The rows of A fall into 4 groups, and each row is roughly a mix of its group's hidden directions; one row fits no group.
A (133 x 10):
1 54 -22 0 -2 13 -26 -15 -10 26

9 5 -34 1 22 -41 13 -12 -38 -6

21 -8 -26 -35 -44 20 -3 -21 5 -8

-14 -15 9 61 8 -30 8 1 5 -1

-5 15 10 21 43 -34 -20 29 -11 10

0 -31 42 21 7 -14 1 9 31 -29

-19 2 -20 -16 19 -52 0 -21 -22 15

29 -23 -35 -21 -37 -6 11 -19 -4 -16

11 30 -36 8 -26 35 -20 -24 -3 -1

-10 -24 1 2 -25 47 0 -8 39 -12

-3 34 -25 18 -27 41 -17 -20 5 -1

9 -3 -13 -30 -51 28 -12 -17 -2 -18

-33 6 39 -18 24 -20 -1 35 4 -5

30 -10 -14 -43 -42 9 2 -3 5 -18

-13 0 -20 -42 -35 33 -1 -19 -9 -13

-1 -35 9 38 15 -7 40 -16 -4 20

36 4 -1 -32 20 -25 19 -2 -36 17

0 -8 -25 -26 -44 17 20 -35 -5 -5

-28 10 41 -27 29 15 5 21 -8 19

12 11 -19 21 -21 44 10 8 30 -27

-15 -4 -5 21 -30 -2 -26 14 -26 -46

12 34 17 36 3 2 -16 13 41 15

-13 49 -11 -5 -10 27 -20 6 3 -36

-16 10 -7 40 -39 28 -12 -9 25 12

-1 -46 -9 -23 -24 -17 34 -8 -14 -17

18 -53 12 -23 3 -19 28 1 0 17

9 13 -21 -13 -36 10 19 20 -21 -42

9 -29 22 -4 -27 34 -23 15 34 -3

-42 29 31 21 24 24 -10 2 -4 2

-16 6 13 24 31 -37 17 -3 -39 11

-9 22 22 1 40 -28 -13 15 -36 9

9 -51 -7 -29 -25 -10 24 5 -7 -18

51 -27 -20 -2 -33 -8 5 -10 15 -4

-29 26 -29 27 -9 -7 0 -28 -31 -16

-57 5 12 5 -7 23 -19 -5 -16 -23

-27 -31 -20 6 -28 28 -5 -29 16 -20

46 24 -8 -13 6 -3 23 39 -1 -15

11 -34 -3 12 -29 44 -2 -8 27 -14

-20 10 30 -8 37 -31 17 14 -22 23

-29 0 -35 10 8 -8 5 -22 -39 -31

31 -24 -18 -1 1 5 12 -14 52 19

-21 48 2 -13 -3 29 -13 16 6 -32

23 -30 -13 -3 -52 4 8 -25 8 -13

-4 -12 54 11 -8 13 -31 28 6 -4

9 23 -23 -9 -39 36 -30 -15 12 -2

24 -10 -44 -1 -32 -15 10 -7 -24 -27

-12 -17 24 -38 19 -37 19 20 -10 -14

-1 -53 6 9 15 -14 18 18 -5 -36

-51 -20 14 -24 -14 6 -29 2 -6 -17

39 -34 -7 37 -17 -14 15 18 -5 -10

-45 5 -26 27 -12 5 -12 -34 -13 -15

-3 -21 33 -4 -41 32 0 -15 28 -2

16 -13 -41 -11 -42 21 -5 -18 -2 -23

-26 6 1 45 43 -22 7 5 -10 0

24 -21 -2 -52 -31 7 4 -3 -15 16

-33 7 44 -25 26 -5 -15 20 4 14

4 -45 11 -2 11 -38 19 -17 -11 27

3 -56 12 0 18 -21 22 25 -3 -12

31 44 24 3 33 8 -15 6 17 9

25 -33 -17 34 17 -39 7 2 -11 -10

-2 3 -9 -54 1 -22 0 -39 0 14

23 -14 -38 -10 -43 20 -6 -17 5 -21

24 10 55 -17 -13 16 -16 12 21 6

-11 13 -50 4 5 0 28 -39 7 -7

-45 4 -6 1 -25 32 -3 -3 -9 -37

-12 -27 -3 1 -23 24 -13 4 -36 -42

7 10 8 46 48 -19 -8 4 -10 -9

-11 14 -7 37 44 -30 2 15 -21 -2

-26 -21 14 20 30 -10 17 25 -39 -9

-45 16 -2 -15 -3 0 21 -25 -27 31

20 -9 27 1 -23 29 -3 8 46 21

-10 -16 20 -34 27 -39 13 25 -14 10

-23 -4 31 0 44 -27 -9 26 -17 -10

15 -43 17 -24 3 10 0 29 32 17

-10 -19 -11 19 12 -44 35 -15 -26 -8

-1 18 -19 -4 -27 -26 18 -25 -40 -25

-22 -6 1 -12 25 -41 6 -30 -22 29

14 -37 -16 42 -12 -28 7 -14 -4 -21

25 54 25 -4 -1 12 -23 1 14 10

-21 14 1 -24 10 -42 -26 15 -19 30

22 31 -18 -3 28 -34 5 8 -34 16

28 24 -33 -32 -26 17 3 -19 22 -8

-6 23 -39 2 -19 -3 5 -32 -32 -26

-40 28 32 13 37 -1 -7 11 2 12

-21 19 20 32 47 -14 1 21 -9 4

28 -3 21 2 -17 37 -15 10 45 6

35 4 -30 37 -26 16 -9 16 15 -16

12 -29 13 -33 28 -23 12 12 -15 35

37 19 -36 -23 19 0 -6 18 22 22

35 -27 -25 -10 -27 16 12 2 36 -11

1 13 -10 24 45 -26 -2 -12 -35 19

-13 -17 -16 7 -34 36 9 -10 -16 -40

27 1 31 -4 26 -41 20 20 -19 -4

-19 17 33 20 45 -22 1 19 -1 18

12 15 1 31 -29 40 -10 7 36 -6

5 -9 -4 -42 -45 27 3 -12 17 -12

13 -33 33 -18 -41 15 13 -12 18 7

-8 3 9 -23 28 -27 18 5 -52 -6

37 15 51 -4 16 -11 -3 15 -5 -20

27 8 20 28 -17 27 -11 21 41 6

-18 19 -41 6 -32 -3 11 -7 -36 -18

34 4 35 -4 1 7 0 20 35 34

27 17 7 44 -5 1 -17 7 43 5

7 -18 34 3 -41 35 4 2 27 1

-7 9 -2 31 -5 36 -32 12 40 -12

31 -4 14 -14 31 21 10 1 48 1

-23 24 -4 -33 -9 -30 22 -16 -33 16

33 30 -9 -14 -12 -43 23 11 -2 -19

-34 -24 26 17 -2 42 -12 -22 10 0

11 -5 -35 15 -23 -41 19 -14 -29 -8

-6 0 -27 23 -10 24 19 -13 -34 -40

53 -34 13 -5 2 -17 4 3 25 15

16 -5 -37 -36 -37 13 19 -10 -7 -17

4 -40 13 4 24 -37 27 1 -13 24

23 8 10 2 19 52 1 32 21 -4

-25 47 -27 8 -12 36 5 -3 -11 6

-5 -13 48 2 -16 14 -37 12 17 23

23 -35 -40 -23 -10 -2 27 -11 12 -17

15 -33 19 -10 -38 27 -18 12 29 -1

30 -35 -20 10 -43 8 3 -21 18 4

-1 20 19 -16 -9 41 -14 16 28 -34

42 -29 -2 -41 -25 -3 13 -8 5 10

27 -27 -11 14 24 -52 11 -2 -13 3

28 -38 -16 10 9 -45 15 -8 -16 -3

26 9 53 6 29 -14 4 20 8 -10

8 57 7 11 19 9 -24 -4 5 27

-18 51 2 25 15 27 -25 5 2 -9

-3 3 -25 -8 30 -42 18 -18 -35 3

1 27 13 -23 45 -4 38 15 5 8

11 12 -36 38 -32 30 -6 -12 9 9

-21 -9 -38 -15 -26 -6 17 -30 -30 14

-5 9 13 36 40 -29 12 4 -19 -27

28 -40 17 30 8 12 -12 9 34 -9
One row of each group comes first, with its name. Which group is each row after those in?
6 13 -4 -26 45 -40 3 -1 -13 22
U
-9 -27 37 -19 13 -32 6 36 13 3
M
21 -43 18 -25 -15 -17 17 18 -11 -27
G
50 -1 -33 5 -33 -19 -3 9 -1 -7
J

8 -15 16 10 -35 27 -14 -7 45 20
J
2 4 -39 29 10 24 1 2 -7 -46
J
-13 48 -9 -1 -11 40 -17 9 7 -23
M
-44 -11 -43 19 -3 0 9 -23 -12 11
G
-21 -4 4 35 -33 -5 -25 -9 19 37
M
19 11 42 10 43 -25 9 15 -13 4
G
15 -45 -14 7 7 -8 -21 -23 34 23
J
34 -12 -37 -31 -26 6 15 -12 -9 -22
M
-20 -7 -3 18 -47 -14 -13 -39 13 -16
M
36 -5 -13 25 12 -30 -14 0 -43 3
J
0 -5 33 -10 -43 20 -10 8 35 19
J
-38 31 -24 13 8 -32 -9 -21 -23 1
J
